Here are some points, one per row:
[ 49  45  17  50   9  49  31  30 -47   4 -27 -42 -25 -13  14 -52 -32  -5 -15 -32 -75  -4 -84  54  -3  11   0 -38  36  25  32   8 -26 -21  -8 -22  25  28  16  -3 -13  -4  17   1 -30]
[ 26  72 -42  -6  29 -35 -54  -6 -15  24  23 -55   8  23  27  -2 -52 -23 -11  41  13  23  16  16   9  11 -17  31 -20   1  60   7 -25   4 -32  58 -51  36 -43  49  -3   9 -15   5 -51]
[-21  25 -28 -20 -62  12  60   0  -7  15  40 -19 -10 -41  -5 -18 -97 -16 -10 -18  56   2  79   5 -19 -13   9  -5  57  49  26  17  16 -31   6  29 -32 -13 -17  21 -12 -10  23  -1  72]
[-17  13 -31 -61  -1 -20  47  12  -4  64 -56 -19 -25  20  15  10 -28   1  10  -5 -18  33 102  82  12  39 -23 -44 -11 -13   3  20  24 -19 -15  81   3   6 -21 -44  -7  13 -14 -12 -29]
[  8 -34   9  26  15  39 -46 -26 -29   0  -8 -13 -12   0  -1 -24 -12 -18  -1   7  43  12   3  64 -16  53  34   9  45  20  16  44 -30  44 -20  77 -37 -22 -46 -91 -21  -4 -18  -7  19]
[-35 -68  22  30  -8 -51 -60  -8  -8  28 -12 -39  46  34   3  60 -18  14 -11 -47   8   2  32  36  15 -26  -9 -17  10   3  -9 -21  46 -68   9  37  34  24 -46  40  -4 -34 -25  14  -7]
[-14 -89 -31   4  10  20  54   2  25  78  15   1 -10   1  -3   7  36   6  -3  -9  -9 -14 -32 -58   7   1   0  21  -6 -44 -36  30 -70  22  29  24 -18  74  28 -10  11  51  53 -17 -53]
[ 58  75  -1  16  42  92 -29  -5  20 -51  -8  38  14   1   3  32 -19  -6 -13 -28 -54 -10  20 -27  16 -18  -5 -16   7 -31   1  12 -26 -36 -14  -3  13   7   6 -14  -3 -13 -52  -7 -19]
[  2  -6  22   6   0 -11 -52  10 -11   9  11 -27 -18 -15   5 -11  17  -8  26  55  13  26   5  28  -9 -34   8 -31  28  23 -60 -49  83 -63  20 -17  -5  -5   9  -8   2  11   5 -47   5]
[ -9 -64  26 -48  19   4  28  23 -10  -6 -16   0   1  -3  -9 -26 -81   9  30  60   7  20 -33 -24  -3  31 -42  10 -47  19  51  77  -8  -2  65  44   9 -44 -31  17   9 -33  18  -2 -83]
[  9  -9  16   5  17 -40  -8  26  14  16 -60 -21  29 -27  -8  10 -24  37   6  20  -7  -7  72 -28  15  89  24 -12   0  -9 -23 -21 -89 -29  -1 -28 -45  17 -37   1  20 -29  65  -7  44]
[-16 -24  19   2 -21 -31   2 -19 -18 -59 -21 -31 -29   4  19 -10 -18 -19   4  20 -14 -24  19 -12 -10  54  -6  24 -57   4 -32 -14  39  49  49  36  54  11  61  45  13 -17 -55 -18  22]
[-20 -15  -6  -9  36 -17  -1  51 -18 -27 -39 -20   8 -16  16  19 -24  -5  11   8  26 -13  21 -26  -3   2   1   6  66  26 -63 -10  87 -21  29 -32 -29  28   5 -37   0 -24 -23  21 -41]
[-41  12 -20   0 -15 -31 -14  -3  22 -54 -62 -65  -2 -13   4  10  13  22  18  39  -5   6 -23  43  17 -74  -2 -31   0 -17 -42  91 -15  38  47 -19  -2 -27 -13  57  14 -48  10  49  22]
[ -20  -20    6  -13   -3  -56   20   14   57   15    4   17    7   30   25  -19   -6   28  -42   26    9    1  -26  -13   12  -27  -28   13    2   46 -101   61   10   12   22   -8   -2   10  -55   -7   26   12  -37  -28   29]
[ 24 -26  35 -16  -6 -29  47   9 -51  18   6   4   4  29  24  41 -16 -16  20 -25 -49   9  42 -24   0 -16   5  28   0  36 -80 -13  15  -7   7 -27 -40 -28 -24 -48 -18 -26  66  49  19]
[ -4  48 -14  41 -62 -23  30 -32  28  -3 -64 -16 -14 -31   4 -43  35  24  -6  31 -59   0  44 -47  16 -15  18   9  22  39  -7  24  31 -22  76  34   8 -21 -66 -42  38 -34  13  25 -28]
[  1  28 -14  18  27 -18  56   8 -15  19 -21 -18 -28 -17  -6 -20  45  -4   0   0  44  -4 -42 -38  19  25  12  10   6 -36  89 -24  -3  29 -57 -20  12 -31 -79  -5   8 -41 -10  12  61]
[-14 -55 -20  -6  39 -28 -16   9 -35 -60 -30 -22  -3 -24   7 -20  41   9   7   2 -56  10  94  -3  -1 -16  -8 -57  21  47  65   9 -25  10 -57 -15  33  29  15  30  -8  13  13   6   7]
[-26 -76   6 -28  -4 -34  54 -40   9 -21 -51  -9 -11  16   7 -26 -30 -18  -5  63   3  18 -29  35  30  -5  51 -12  77  15  26 -28  22 -61 -20  60 -47   8 -14  14   1  -2 -13  29  19]
[-13  -3 -18 -33 -44 -13 -25   4  -9  43 -15  12   1  22  -7 -11 -59 -16   8  32  -6  -7 -33 -57  -6 -34   2 -33  13  -4 -19  -1  46  56  38 -12  84  18  61  -8   0 -14  13  12   2]
[-12  41  21 -45 -18 -40  -8  -6 -24 -11 -34 -29 -11 -25   3 -23  26 -24 -17 -15  -2 -16   0 -33   5  23   6   2  36  19  56  88 -20 -28 -59  30  65  25  54 -28  -6  14  77  15 -23]
[  4 -47 -20  12  -3   4  20  -3 -22  18 -45 -12  -2 -80 -10  -9   0  17  12 -30   3  17   4  37   8 -54  -5  39  26  56  28 -24 -60 -20 -30 -14  67  32  66  25 -11   8 -26  19 -43]
[-32 -35  -5  18  38 -27  -1   6   3  30 -25 -38  12 -31  -5  -1 -41   5   0  -4 -99  -3  -7 -16  19  20  12  38   7  21  99   2  -1  20 -54   2 -23 -21   2 -30   4  12  13  -2  57]
[ -9  40 -12 -42 -48 -31 -36 -11  53  -7 -11  25   6 -26  24  39  49  61  12  -8 -46  -1 -80  -1  21  54 -12 -17  27  23  64 -42 -30  -3  21   4 -53  14  -6 -19   3  16 -14   1  32]
[-13   7  -5  14  23 -25  10 -64 -12 -36 -15 -15  14 -41  -4 -10 -47  -3 -18  -7 -23   4   4   7   2  25  -2   3 -14  -5 -69 -30  79  40  42 -22  29  14   6  27   9  11  69  18 -44]
[ 22  46  43  -5 -58 -23  40 -14 -34  69 -18 -18  31 -38  22  30 -23 -11   1  12  24  17  38   6  -9 -41 -19 -46  -2  -5  34   5   1  53 -35  34 -48  36 -23  13  -9  27 -74  23 -73]
[-22   6  -8  -7 -54  14  -7  15 -27 -16 -42 -17  38  57  28  46   3 -10  -6   4   5  27   0  -4  -5   3 -29  38 -69  11  -5 -37  39 -61  12 -22  -1  28 -26 -40  -5  22  37  87  15]
[-58  13  33 -33  19 -42  41  17  31   9  30   9 -12 -31  26 -49  17   6  -2  46 -25 -10  66  73   6 -14   9  19 -13 -29   7 -38 -41 -50  21 -51   3  26  33 -51  -8  -5 -27  74  -4]
[ 33  69   2  13  42  78 -11 -35  43 -26 -17  21  33  45 -23  43  -2  18  -5 -29 -26 -10 -23  -7 -27  -1   9 -21 -16  15  -2 -11 -22 -21 -54 -26 -18 -16  -6  19 -27  -4  11   7 -15]
Along one direction, these points spread out more than along any other. Take the direction at right angles to it along which they spread out most. Then take the direction at right angles to both along which they spread out most. Go by this last direction. For each point below, how far along it does it lie, from 0 to 99? 50 is the average, and the first point above lies past it. One standard deviation of the points above along it is 16.
[-20 -15  -6  -9  36 -17  -1  51 -18 -27 -39 -20   8 -16  16  19 -24  -5  11   8  26 -13  21 -26  -3   2   1   6  66  26 -63 -10  87 -21  29 -32 -29  28   5 -37   0 -24 -23  21 -41] 40
[ -4  48 -14  41 -62 -23  30 -32  28  -3 -64 -16 -14 -31   4 -43  35  24  -6  31 -59   0  44 -47  16 -15  18   9  22  39  -7  24  31 -22  76  34   8 -21 -66 -42  38 -34  13  25 -28] 47
[ -9 -64  26 -48  19   4  28  23 -10  -6 -16   0   1  -3  -9 -26 -81   9  30  60   7  20 -33 -24  -3  31 -42  10 -47  19  51  77  -8  -2  65  44   9 -44 -31  17   9 -33  18  -2 -83] 80
[ 49  45  17  50   9  49  31  30 -47   4 -27 -42 -25 -13  14 -52 -32  -5 -15 -32 -75  -4 -84  54  -3  11   0 -38  36  25  32   8 -26 -21  -8 -22  25  28  16  -3 -13  -4  17   1 -30] 59
[ -20  -20    6  -13   -3  -56   20   14   57   15    4   17    7   30   25  -19   -6   28  -42   26    9    1  -26  -13   12  -27  -28   13    2   46 -101   61   10   12   22   -8   -2   10  -55   -7   26   12  -37  -28   29] 48
[  1  28 -14  18  27 -18  56   8 -15  19 -21 -18 -28 -17  -6 -20  45  -4   0   0  44  -4 -42 -38  19  25  12  10   6 -36  89 -24  -3  29 -57 -20  12 -31 -79  -5   8 -41 -10  12  61] 45
[-13   7  -5  14  23 -25  10 -64 -12 -36 -15 -15  14 -41  -4 -10 -47  -3 -18  -7 -23   4   4   7   2  25  -2   3 -14  -5 -69 -30  79  40  42 -22  29  14   6  27   9  11  69  18 -44] 57
[-22   6  -8  -7 -54  14  -7  15 -27 -16 -42 -17  38  57  28  46   3 -10  -6   4   5  27   0  -4  -5   3 -29  38 -69  11  -5 -37  39 -61  12 -22  -1  28 -26 -40  -5  22  37  87  15] 25
[  4 -47 -20  12  -3   4  20  -3 -22  18 -45 -12  -2 -80 -10  -9   0  17  12 -30   3  17   4  37   8 -54  -5  39  26  56  28 -24 -60 -20 -30 -14  67  32  66  25 -11   8 -26  19 -43] 76
[-13  -3 -18 -33 -44 -13 -25   4  -9  43 -15  12   1  22  -7 -11 -59 -16   8  32  -6  -7 -33 -57  -6 -34   2 -33  13  -4 -19  -1  46  56  38 -12  84  18  61  -8   0 -14  13  12   2] 73
